In the rows, zero is written as 128.
Each path is a new rotation, seen through one point. The rows after it are directions, each followed by how far the rotation turns it, in degrees per step (0 if it stays put).
Each turn is a multiple of 5 degrees from 10 to 175, or 0.
Each row of a path follows its step; steps can be skipped.

step 0: [121 126 128 131 123 124 123 127 128 141 128 130 132 121 129 119 123 126
 139 127 121 133 123 125 118 135 116 131 131 140 125 121 138 123 129 132
 125 119 133 130 130 113 121 136 130 137 134 130 128 127 132 130 113 130
 125 115 125 124 133 137 125 132 124 124 133]
step 1: [132 122 133 134 124 116 127 136 126 120 126 125 129 125 120 126 128 123
 127 118 116 136 122 122 126 137 122 131 135 130 123 122 128 122 134 129
 126 130 135 128 128 131 127 129 129 126 112 133 134 133 134 133 127 145
 127 138 121 116 128 137 116 127 131 120 130]
step 2: [133 130 132 136 131 129 121 119 124 139 127 127 136 131 115 127 131 125
 135 129 114 133 122 123 124 138 125 127 148 128 125 118 132 131 124 131
 126 135 130 128 127 129 125 136 119 142 136 131 129 131 116 125 124 121
 130 141 122 128 127 125 123 128 132 127 127]
step 3: [123 142 133 132 126 121 134 126 129 124 123 137 125 123 128 134 120 122
 133 119 116 138 121 133 113 142 126 134 131 126 132 128 135 126 134 134
 131 134 128 133 126 125 126 132 134 132 132 125 136 134 121 132 116 132
 116 124 133 126 120 129 130 132 125 121 135]
step 5: [130 130 130 121 120 129 128 119 128 128 122 122 130 127 116 130 132 114
 137 129 119 135 128 130 121 131 130 141 126 131 127 130 141 127 115 125
 128 127 128 129 119 120 125 125 130 134 130 139 137 135 124 136 130 124
 121 142 118 124 128 134 120 134 128 122 127]
step 9: [126 130 126 131 125 120 123 129 135 129 123 125 127 128 127 120 130 125
 130 117 114 133 131 124 110 136 129 128 133 126 120 123 130 128 133 136
 122 138 136 126 127 133 128 126 121 135 123 132 131 138 124 126 122 131
 117 130 128 134 126 137 124 140 134 115 140]
step 12: [127 132 140 132 126 130 124 131 129 134 128 125 137 115 135 123 122 116
 133 116 121 136 126 120 122 128 123 132 139 130 129 121 134 125 127 130
 126 126 133 131 127 131 131 134 132 134 126 134 134 132 127 121 119 109
 121 137 114 124 123 135 123 126 129 126 131]
step 13: [126 125 136 119 128 115 133 130 128 127 123 126 130 121 119 135 131 121
 142 130 110 130 122 139 119 138 119 125 130 125 127 129 132 131 124 125
 127 128 136 122 120 125 121 130 126 126 134 127 123 127 126 135 117 133
 125 136 123 117 123 131 121 130 122 117 131]
step 15: [129 140 137 135 135 123 128 126 134 129 130 132 137 125 119 121 119 130
 140 129 119 130 131 130 117 124 132 133 132 126 120 129 138 123 119 125
 125 129 129 133 124 134 119 132 130 132 124 136 141 137 124 134 124 127
 127 125 120 131 129 130 125 140 131 116 141]
step 20: [125 134 146 138 121 123 122 132 126 124 122 130 131 129 125 129 124 126
 124 114 117 134 124 126 126 132 116 138 137 133 126 125 133 117 129 135
 125 130 131 129 123 127 127 127 127 128 132 137 117 134 125 138 118 126
 132 137 127 122 124 135 118 131 124 132 127]
[129 129 126 129 127 127 129 122 127 128 125 127 129 128 125 129 130 129
 126 127 126 127 128 128 132 128 127 129 129 130 128 130 129 127 128 130
 127 129 128 128 128 127 128 127 129 129 132 130 128 129 128 129 131 126
 130 131 130 129 129 128 126 128 129 132 126] => 120
[128 123 125 131 128 129 127 127 127 129 130 130 128 124 126 128 129 129
 130 127 129 127 128 128 129 128 126 127 127 125 128 129 126 128 126 125
 127 129 127 127 128 131 126 129 130 126 128 129 127 129 126 128 129 127
 128 129 125 128 125 127 126 131 128 128 127] => 130
[125 125 127 125 128 128 126 132 128 130 126 130 127 129 128 128 127 129
 128 128 127 128 130 128 129 128 127 128 128 129 125 128 128 127 129 127
 126 129 132 130 128 124 128 125 129 127 129 130 127 129 130 126 129 128
 126 132 126 127 126 128 130 129 127 128 129] => 90
[128 128 128 128 129 128 128 127 128 126 127 125 127 130 126 123 129 130
 129 129 127 127 128 129 126 129 128 130 129 126 127 130 126 130 128 127
 127 125 129 126 127 127 129 131 130 127 131 127 131 126 129 128 128 129
 130 127 128 128 125 129 131 129 129 126 131] => 175
[127 127 129 129 128 128 125 127 129 129 128 124 127 126 129 127 130 127
 128 126 126 126 128 126 129 129 127 126 129 128 129 127 127 131 128 129
 130 133 130 130 126 128 131 128 126 128 126 126 130 126 127 125 132 127
 129 127 127 130 130 128 129 131 127 129 129] => 145
